[[143 121 109]
 [149 127 133]
 [136 110 145]]
->
[[121 109]
 [127 133]]

[[116 122 120]
 [151 139 114]]
->
[[122 120]
 [139 114]]

[[124 132 125 123]
 [137 117 102 127]
 [129 145 125 134]
 [132 131 125 127]]
->
[[132 125]
 [117 102]]

[[128 128 128 128 138]
 [118 116 142 128 142]
 [130 145 129 152 121]
 [126 146 128 147 128]]
->
[[128 128]
 [116 142]]

[[109 131 123 141 122]
 [118 121 131  98 103]
 [109 117 135 111 112]
 [104 153 132 145 139]
 [116 121 128 132 123]]
->
[[131 123]
 [121 131]]

[[109 144 108]
 [141 101 142]]
->
[[144 108]
 [101 142]]

[[129 139 132 138 143]
 [129 117 137 136 124]
 [129 140 113 143 154]
 [130 155 136 132 154]
 [126 131 127 129 124]]
->
[[139 132]
 [117 137]]
---
[[108 116 125]
 [136 122 131]
 [115 113 116]
 [101 122 124]
 [115 124 120]
 [140 135 137]
 [134 141 136]
 [147 134 133]
 [130 114 124]]
->
[[125 116 108]
 [131 122 136]
 [116 113 115]
 [124 122 101]
 [120 124 115]
 [137 135 140]
 [136 141 134]
 [133 134 147]
 [124 114 130]]

[[132 113 146 139]
 [122 118 122 134]
 [130 127 121 131]
 [121 122 134 146]
 [134 135 130 126]
 [130 122 139 135]
 [133 111 129 121]
 [120 133 106 127]
 [124 116 155 125]]
->
[[139 146 113 132]
 [134 122 118 122]
 [131 121 127 130]
 [146 134 122 121]
 [126 130 135 134]
 [135 139 122 130]
 [121 129 111 133]
 [127 106 133 120]
 [125 155 116 124]]

[[125 131 127 118 128 134 134 150 142 131 143 107 126 154]
 [144 138 130 136 143 130 127 119 127 133 128 122 137 124]]
->
[[154 126 107 143 131 142 150 134 134 128 118 127 131 125]
 [124 137 122 128 133 127 119 127 130 143 136 130 138 144]]

[[119 122 122 124]
 [102 113 116 126]
 [114 118 121 125]
 [110 126 124 131]
 [132 136 134 122]
 [123 125 125 124]
 [100 115 116 126]
 [110 117 117 122]
 [130 135 131 138]
 [130 130 133 121]
 [128 136 133 123]]
->
[[124 122 122 119]
 [126 116 113 102]
 [125 121 118 114]
 [131 124 126 110]
 [122 134 136 132]
 [124 125 125 123]
 [126 116 115 100]
 [122 117 117 110]
 [138 131 135 130]
 [121 133 130 130]
 [123 133 136 128]]

[[108 117 119]
 [131 129 123]
 [131 126 100]
 [104 116 116]
 [132 129 117]
 [125 126 129]
 [131 126 103]
 [113 120 124]
 [114 121 124]
 [132 129 122]]
->
[[119 117 108]
 [123 129 131]
 [100 126 131]
 [116 116 104]
 [117 129 132]
 [129 126 125]
 [103 126 131]
 [124 120 113]
 [124 121 114]
 [122 129 132]]

[[105 125 114 107 122 134 115]
 [135 126 111 127 139  99 151]
 [120 109 113 131 106 107 105]]
->
[[115 134 122 107 114 125 105]
 [151  99 139 127 111 126 135]
 [105 107 106 131 113 109 120]]

[[126 125 127 124 128 125 124 126 123 125 125 124]
 [150 133 151 124 142 118 105 126  98 133 135 120]
 [131 109 134 127 127 119 127 137 124 123 142 113]
 [129 116 129 134 111 117 131 125 129 115 140 121]
 [128 110 133 110 145 122 110 139 103 126 123 106]
 [129 132 124 151 126 146 152 144 141 101 129 144]
 [111 104 116 113 135 128 125 140 121 119 116 110]]
->
[[124 125 125 123 126 124 125 128 124 127 125 126]
 [120 135 133  98 126 105 118 142 124 151 133 150]
 [113 142 123 124 137 127 119 127 127 134 109 131]
 [121 140 115 129 125 131 117 111 134 129 116 129]
 [106 123 126 103 139 110 122 145 110 133 110 128]
 [144 129 101 141 144 152 146 126 151 124 132 129]
 [110 116 119 121 140 125 128 135 113 116 104 111]]
